Rotation paths and how fast each direction turns (degrees a step)
Each turn is a multiple of 5 degrees from 10 to 175, or 0.
Each row of a path follows its step; steps can be skipped.
Rotation 1:
step 0: +1.62 +1.41 +0.92 -0.64 +1.92 +3.14 -0.05 +0.55 -0.20 +2.85 -2.74 +1.26 -0.78 +3.21 -1.44 +0.24 -1.25 -1.19 +1.38 -2.26 -0.53 -0.47 -0.34 +0.02 +1.94 +1.67 +4.61 -0.05 -1.75 +0.16 +0.80 -0.74 -0.12
step 1: +1.27 +1.41 -1.28 +1.34 +0.72 -1.51 +1.79 -2.83 +1.80 -2.10 +1.51 -0.81 +1.22 +0.75 -0.17 +2.93 +0.06 +1.64 +2.29 -0.93 +2.09 -1.69 +2.28 +1.82 +3.49 -1.56 +0.49 -0.45 -0.01 -1.72 -0.53 +2.47 -1.45
step 2: +2.01 -1.06 -2.16 -1.12 +1.09 +1.13 -3.91 -0.88 -0.90 -1.30 +1.18 -0.71 +1.60 -1.97 +0.29 +0.86 -1.84 +2.03 -0.90 -0.98 -0.16 +1.57 -1.34 -0.15 +0.54 +0.67 -3.81 +2.41 +2.09 +2.68 -2.22 -0.70 -0.38
step 3: -1.97 -0.43 -2.04 +0.51 -2.99 +1.76 +0.35 -0.20 -1.40 +0.86 +2.81 +2.54 +1.49 -3.07 +3.38 -0.81 +0.93 -1.42 -1.44 +0.47 -1.84 -0.61 -2.05 -1.09 -1.38 +1.34 +0.39 -2.21 -1.09 +0.66 +1.89 +1.38 +1.14
step 4: -2.14 -1.13 +1.80 -0.74 +0.84 -3.48 -1.50 -1.58 -0.89 +2.49 -1.51 +0.25 -1.59 +3.59 +0.42 -1.15 +0.61 -0.80 +0.65 -0.57 -1.65 -2.19 +1.21 -3.40 -0.01 +2.63 -0.16 -2.09 -2.08 -0.71 -0.38 -1.52 +0.61
step 5: +2.40 +1.30 -0.44 +1.83 +1.48 +0.01 -0.13 +1.66 +0.24 +2.97 -1.94 +1.39 -0.33 +3.25 -1.53 +3.06 +2.47 -0.56 +0.25 +1.48 +3.43 -0.34 -1.32 +0.83 +0.37 -2.50 -0.51 +0.28 +0.35 -2.39 -0.39 +1.66 +1.11
step 6: +1.64 -1.80 +0.14 -1.04 -0.68 +0.35 +1.06 -0.74 +1.35 -1.91 +1.62 +0.20 -0.87 -1.16 -3.27 +0.71 -4.54 +1.87 +0.34 +0.93 +2.44 +1.35 -1.28 +0.19 +1.18 -1.31 -1.90 +1.53 -4.09 +0.42 -0.06 +1.05 -1.62
step 7: +1.11 +1.75 +1.36 -1.71 -0.26 +4.84 +1.84 -2.09 -1.54 +1.02 +3.04 +1.00 +2.39 -0.51 +1.33 -0.74 -1.59 +1.00 +0.23 -2.92 -0.89 +0.81 -0.52 +0.01 -2.70 +1.46 +0.61 -0.13 +1.98 +0.28 -1.45 -0.93 -1.75
step 8: -1.30 +1.74 +1.28 +0.13 -0.48 -0.53 +0.77 -1.58 -1.53 +0.28 +1.50 -2.33 +0.58 -1.61 +1.72 -0.45 +2.29 +0.49 -1.94 +1.30 -2.32 -3.53 +3.63 +0.25 +2.96 +2.16 -1.94 -0.37 -0.29 -1.08 +0.21 +0.99 +2.38
step 9: -0.65 -2.99 +0.39 +0.45 +0.86 -0.86 -3.69 +0.63 +1.60 +1.86 -3.61 +0.23 -1.82 +0.34 +1.15 +2.24 +1.24 +3.19 -0.86 +0.41 -2.28 -2.25 -2.51 +0.60 -1.50 -0.88 -0.22 +0.88 +0.93 -0.24 -0.72 -0.20 +1.99
Speeds:
-0.57 -0.55 +0.10 +0.93 +0.38 +0.80 -0.10 -0.97 +0.26 +0.57 +0.08 -1.17 +0.27 -0.46 +0.60 -0.16 +0.87 +0.12 -0.60 +0.31 +0.03 +0.06 -0.24 +0.57 -0.10 +0.12 -0.89 -1.29 -0.21 +1.00 +0.44 -1.11 -0.31 : 70
+0.39 -1.09 +0.06 -0.04 -0.84 +0.24 -0.42 +0.80 -0.69 -0.44 +1.17 +0.01 +0.05 +0.16 -0.29 -0.65 +0.79 +1.35 +0.55 -0.24 +0.51 +1.06 -0.42 -0.30 -0.24 -0.51 -0.39 +0.31 +0.01 +0.82 +0.49 +0.57 -0.76 : 90
+0.11 -0.26 -0.39 -0.78 +0.14 -0.47 +0.17 +0.17 -0.87 -0.51 -0.06 -1.16 +0.14 +0.26 -1.10 +0.87 +0.80 +0.70 -0.76 +0.51 +0.07 -0.44 -0.49 -0.30 +0.75 -0.35 +0.39 -1.16 +0.93 -0.61 -0.92 -0.12 +0.10 : 100
-0.36 -0.45 +0.21 -0.52 -0.29 +0.04 -0.63 -1.41 +0.02 -1.44 -0.67 -0.19 +0.61 +1.03 -1.02 -0.62 +0.39 -0.24 -0.58 -0.09 +0.29 -0.09 -0.28 +0.50 -0.35 +0.97 -0.07 +0.88 -0.60 +0.31 +0.15 +0.19 +0.70 : 160
+0.62 +0.47 +0.38 +0.12 -0.39 -0.08 +0.04 -0.41 +0.47 -0.87 -0.86 +0.60 -0.43 -0.75 +0.17 -0.18 +0.63 +0.18 -0.62 -0.42 -0.51 -0.72 -0.44 -1.71 +0.08 +0.15 -0.84 -0.12 +1.07 -0.03 +1.18 +0.11 -0.38 : 65
-0.55 +0.11 -1.64 +0.14 +0.54 -0.15 -0.98 +0.20 -0.04 -0.62 -0.40 +0.27 +0.75 +0.35 +0.28 +0.52 -0.06 -0.93 +0.36 -0.57 +0.19 +0.62 +0.20 -0.53 +1.20 +0.29 +0.62 -0.58 +0.04 +0.89 +0.55 +0.24 -0.92 : 20
Rotation 2:
step 0: +0.31 +2.14 -0.83 +0.95 +0.76 +1.98 +0.25 +3.07 -0.42 -0.26 -2.43 -0.19 +1.70 -2.27 +4.04 -1.31 -0.45 +2.67 +0.46 +1.11 -0.66 -1.52 -0.23 +2.29 -0.34 +0.73 -1.75 +1.44 -1.18 -2.02 +1.38 -2.62 -2.22
step 1: +1.41 +0.28 +1.60 +0.67 +0.61 -0.37 -4.04 -0.47 -3.03 -0.19 -1.46 +0.42 -0.57 +0.30 +2.41 +2.59 -0.87 -1.36 -1.36 +2.68 -1.35 +0.91 -3.63 +1.94 +2.89 +1.57 -0.40 +1.27 +0.07 +1.32 +0.17 +0.58 +0.92
step 2: -0.83 +2.14 -0.60 +1.91 +2.95 -3.23 -1.54 -0.55 +1.96 -0.03 +1.68 +1.04 +0.18 -1.94 +3.43 +0.41 +2.90 -0.40 +1.76 +1.71 -1.40 -0.04 -0.01 +0.78 -0.97 -2.87 +1.32 +1.48 -0.57 -1.25 +2.41 +1.30 -1.04
step 3: +1.57 +0.97 -0.38 +0.33 -0.67 -1.72 -0.60 -1.74 +0.16 -0.22 +2.63 +4.11 -1.79 +1.94 -1.27 +0.31 -1.11 -1.07 -3.39 +0.05 -0.41 -0.14 -2.87 -0.61 +0.26 +0.09 -2.66 +1.43 -3.45 -2.24 +1.46 +1.07 -0.98
step 4: +0.65 +0.81 -3.72 -1.14 -0.52 -0.95 +0.95 +1.20 +2.25 -0.03 +0.15 -1.11 +3.14 +0.17 -1.38 +1.73 +1.41 +0.73 +1.85 +0.29 -1.19 -2.61 -0.25 +2.00 -0.09 -1.22 -3.86 +3.82 -0.84 -0.42 -0.58 +1.33 -1.60
step 5: -2.26 +0.16 -1.91 -2.16 -0.35 +1.15 -1.04 +0.11 -1.31 -0.38 +1.49 +1.42 +0.51 +1.31 -0.43 -1.10 -0.92 +1.25 -1.54 +1.96 -1.44 +1.57 -1.66 +4.91 +3.12 -0.49 -3.01 -2.34 +0.30 -1.27 -0.62 -1.38 +0.20
step 6: -3.21 +4.05 -0.10 -0.33 +0.77 +2.70 -1.29 +1.86 -1.19 -1.82 -0.16 -1.54 +1.57 +1.86 +4.14 +0.93 +2.18 +0.74 -0.63 +0.84 -1.99 -0.97 -0.17 +0.29 -1.86 -0.33 -0.67 +1.60 -1.00 +1.30 +0.69 -0.25 -0.76
step 7: -2.42 +2.34 +0.14 +0.78 -0.44 -3.15 -2.84 -0.60 -3.48 -2.76 -1.25 +3.18 -1.64 +0.73 -0.73 +3.02 +0.89 -2.42 -0.21 +0.65 +0.27 +0.16 -1.61 +0.52 +1.09 -0.55 +0.06 -1.30 +0.54 +0.21 -0.01 +1.21 +1.70
step 8: -0.85 +2.93 -0.25 +1.74 -0.41 -3.65 +2.12 -0.27 -0.26 -1.76 +0.35 +1.62 -0.08 -2.53 +2.04 -1.22 +0.61 +1.89 +0.72 -0.73 -0.60 -2.09 -0.16 -0.34 -3.05 -3.62 -1.57 +1.60 -1.76 -1.79 -0.01 -1.31 +0.15
step 9: +2.24 +0.15 -1.53 +0.95 -1.53 -2.73 -0.59 +1.13 -1.06 +0.23 -2.22 +2.61 +0.55 +1.45 +0.23 +1.15 -3.14 +1.33 -1.41 -0.27 -0.70 -0.09 -2.15 -1.05 +2.51 +1.92 -3.92 +0.52 -2.17 -0.27 -0.78 -2.22 +0.06
Speeds:
-0.42 -0.42 -0.49 -0.21 -0.53 -1.09 -1.29 -0.38 +0.33 -0.17 -0.62 -0.74 +0.04 -0.68 -0.60 +0.88 -0.22 -0.08 +0.78 -0.41 -0.74 +0.65 +1.01 +0.52 +0.05 +0.30 -0.37 +0.10 +0.89 -0.24 +0.42 +1.03 +0.59 : 130
-0.38 -0.15 -0.33 -0.39 +1.03 +0.11 +0.24 +0.44 +0.02 -0.38 +1.79 -0.90 -0.42 +1.16 -1.23 -0.65 +0.23 -0.50 +0.29 +0.41 -0.09 +0.23 +0.02 +0.27 +0.18 +0.14 -0.82 +0.67 +0.27 +0.25 +0.86 +0.42 -0.21 : 40
-0.34 +0.91 +0.32 -0.18 -0.27 +0.64 -0.31 -0.62 -0.02 +0.07 -0.53 -0.37 -0.16 -0.12 -0.04 +0.73 +0.37 -0.04 +0.04 -0.64 +1.66 +0.07 +0.02 -0.77 +0.94 +1.31 -0.94 +1.12 -0.37 +0.35 +0.27 +0.03 -0.58 : 125
+0.06 +0.24 -0.09 +0.04 -0.21 -0.73 +0.03 +0.28 -0.47 +0.88 -1.02 +0.08 +0.46 +0.56 -0.01 -0.57 +1.19 -0.02 -0.67 +1.06 +0.60 +0.82 +0.30 +0.74 -0.59 -0.24 -0.67 +0.48 -1.11 -0.08 +0.59 +0.19 +1.16 : 0
-0.26 -0.39 -0.14 -0.11 +0.72 +0.86 +0.03 -0.31 -0.72 -0.52 -1.16 -0.98 +0.46 +0.49 +1.19 -0.76 +0.36 -0.67 -0.55 -0.04 -0.30 -0.02 +0.03 +1.29 +0.33 +0.90 +0.02 -0.48 +0.84 -0.30 -0.23 +0.25 -0.70 : 70
-0.89 -1.16 -0.04 +0.02 +0.11 -0.08 -0.20 -0.22 +0.98 -1.03 +0.79 +0.53 -0.58 -1.03 +0.63 -0.48 +0.86 +0.60 -0.03 -0.41 +1.25 +0.23 -0.02 +1.05 -0.02 +0.10 -0.25 -0.34 -0.19 -0.26 +0.23 -0.76 +0.48 : 130
-0.43 +0.07 -0.72 +0.44 +0.15 -0.09 -0.33 -0.34 -0.17 -0.02 -0.41 +0.71 -0.87 +0.34 -0.23 +0.14 +0.54 -0.50 -0.77 -1.09 +0.48 -0.03 -0.15 -0.08 -1.10 -0.88 +0.70 -0.39 +0.06 +0.80 +1.03 +1.13 -1.15 : 80
